One turn sends every row of this set to another row. A few are shown first. Where does it send the rows asked after them?
Z_314: 0.63, 2.52, -3.61, -0.92, 0.06, 2.54, 1.02, -3.18, 1.90, 0.32, -0.36, 0.07, -5.19, -0.41, -0.37
Z_899: -1.02, 4.09, 0.40, 2.84, -0.68, 1.71, 4.92, -1.58, 1.79, 0.99, -2.32, -0.45, -4.64, -2.84, 1.75
Z_858: 1.23, 2.45, -2.64, -1.01, 0.17, 3.17, 2.06, -1.90, 0.59, -0.81, -0.18, 0.08, -4.52, -1.11, -0.79
Z_189: 0.79, 3.48, 0.57, 2.43, -2.04, 0.10, 0.55, -4.31, -0.36, 2.50, -0.36, -1.63, -1.16, -2.24, 2.79
Z_259: -1.60, 3.18, -1.42, 3.96, -0.91, 0.32, 3.79, -2.09, 2.21, 1.62, -3.14, 0.06, -3.35, -1.69, 3.09
Z_902: 2.75, 1.35, -0.63, 1.09, -3.06, 2.12, 0.90, -4.14, 0.73, 3.00, -1.45, -0.13, -2.19, -1.86, 2.67
Z_216: 2.92, 0.65, -2.98, 0.49, -2.02, 2.56, 2.34, -4.08, 0.21, 0.98, -0.20, -0.84, -5.13, 0.04, 1.19
Z_657: 0.80, -0.60, -0.21, 1.21, 0.12, 2.90, 1.67, -0.54, 1.63, 2.23, 2.21, -1.90, -4.05, -1.73, 0.92
Z_129: 0.87, 0.13, 0.73, 2.39, -0.20, 0.82, 3.42, 0.38, 0.63, 2.12, 1.76, -0.96, -4.68, -1.00, 0.33
Z_851: 2.12, 0.61, -3.32, -0.12, -1.93, 3.05, 1.82, -3.70, 0.99, 2.57, -1.15, 0.48, -4.38, -0.69, 1.19
Z_545: 1.52, 0.54, 0.62, 2.20, -2.61, 0.34, 2.36, 0.88, 0.90, -0.76, 0.15, -1.28, -3.34, -0.22, 0.19
Z_613: 1.46, -1.01, -0.65, 2.24, -2.45, 1.74, 0.08, -0.04, 1.17, 0.11, 0.65, -1.87, -2.58, -0.48, 0.81
Z_843: 2.17, 0.30, -0.82, 2.44, -2.45, 0.72, 1.51, -0.11, 1.86, -1.66, -1.46, -1.61, -2.99, 0.47, 0.89
Z_323: 0.41, 1.83, -2.02, 4.41, -2.41, -0.44, 2.12, -2.52, 2.19, -0.36, -2.74, -1.54, -4.15, 0.69, 2.48
Z_535: 2.01, 0.72, -3.64, 0.24, -2.13, 2.92, 2.61, -4.10, -0.13, 1.41, -0.90, -0.59, -4.26, -0.38, 0.81
Z_784: 1.42, -0.73, -0.51, 1.75, 0.09, 1.10, 2.05, 1.23, 1.23, 1.11, 0.76, -0.96, -3.48, -0.29, 0.21
Z_168: -0.88, 2.18, -0.16, 1.22, 1.22, 3.48, 3.15, -2.21, 2.75, 2.17, 1.02, -1.61, -4.71, -3.19, 1.74
Z_163: 2.11, 1.27, -1.40, 1.51, -3.40, 1.88, 2.18, -4.45, -0.62, 2.70, -1.33, -0.69, -2.03, -1.60, 2.65
Z_328: -1.30, 4.55, -0.18, 2.18, 0.52, -0.77, -0.36, -2.93, -0.22, 1.76, 0.77, -1.28, -1.84, -1.87, 0.92
Z_244: -1.47, 3.08, -1.68, 4.41, -2.19, -0.17, 3.55, -1.45, 1.14, 0.77, -3.04, -0.39, -4.85, -0.57, 1.73
Z_135: -1.08, 5.28, -0.09, 2.32, 0.65, -0.90, -0.35, -3.05, 0.33, 1.51, 0.42, -1.63, -3.18, -1.59, 1.56
Z_309: 0.56, 1.50, 0.53, 1.66, 2.07, 1.40, 2.95, -0.77, 2.33, 2.28, 1.45, -2.29, -5.07, -1.47, 1.22
Z_16: -2.64, 3.80, -1.34, 2.77, 0.06, 2.50, 3.09, -2.85, 2.78, 1.18, -1.69, -0.40, -3.91, -3.16, 2.43
Z_433: -2.20, 3.04, -2.46, 4.51, -2.03, 0.71, 1.26, -2.91, 2.17, -0.05, -2.71, -0.73, -3.43, -1.18, 2.45
Z_262: 1.32, 3.12, 0.65, 2.54, -1.63, -0.08, -0.86, -4.24, 0.83, 2.81, -0.25, -0.97, -1.73, -1.79, 2.64
Z_584: 2.01, 0.85, -1.60, 2.02, -3.55, 1.02, 1.99, -3.62, -0.73, 2.92, -1.08, 0.16, -2.33, -1.04, 2.98
Z_221: 0.19, 0.99, -1.66, 3.96, -3.41, 0.58, -0.29, -1.73, 1.67, -1.19, -1.56, -1.87, -2.77, 0.05, 1.65
Z_817: 0.84, 4.05, 0.83, 2.16, -2.60, -0.07, 0.63, -3.40, 0.00, 1.72, -1.03, -1.02, -1.08, -2.32, 3.16
Z_749: -0.63, 3.88, 0.85, 1.90, 1.04, 1.76, 4.12, -1.75, 2.99, 1.50, -1.15, -1.29, -3.81, -3.09, 2.52
Z_270: 0.48, 2.43, -3.56, -0.78, 0.07, 2.66, 1.74, -2.72, 0.44, -0.58, -0.06, -0.60, -4.53, -0.54, -1.06
Z_176: -1.10, 4.12, -0.47, 2.17, 0.45, -0.84, -1.36, -2.62, 0.92, 1.85, 0.35, 0.20, -1.92, -1.58, 0.91
Z_389: -1.50, 4.05, -2.09, 0.27, 1.38, 0.78, 0.39, -1.68, 0.10, 0.00, 0.63, -0.33, -2.94, -1.41, -1.01
Z_671: -1.60, 3.94, -2.24, 0.72, 1.89, 0.81, 0.72, -1.12, -0.02, 0.93, 0.42, 0.46, -3.81, -1.47, -0.65
Z_641: -1.08, 4.19, -2.05, -0.10, 1.02, 0.90, -0.34, -1.97, 1.76, -0.20, -0.01, 0.60, -3.21, -1.32, -0.66
Z_759: 0.61, 2.07, -0.86, 3.77, -3.25, -0.65, 2.06, -1.15, 1.39, -1.15, -1.58, -2.12, -4.76, 0.80, 1.10
Z_94: 0.39, 2.68, 1.31, 2.41, 0.71, 1.74, 4.45, -1.78, 1.83, 1.86, 0.71, -1.84, -5.87, -2.23, 1.27

Z_641 turns into Z_314
Z_259 turns into Z_749
Z_216 turns into Z_584
Now these:
Z_129 turns into Z_545
Z_163 turns into Z_189
Z_16 turns into Z_168

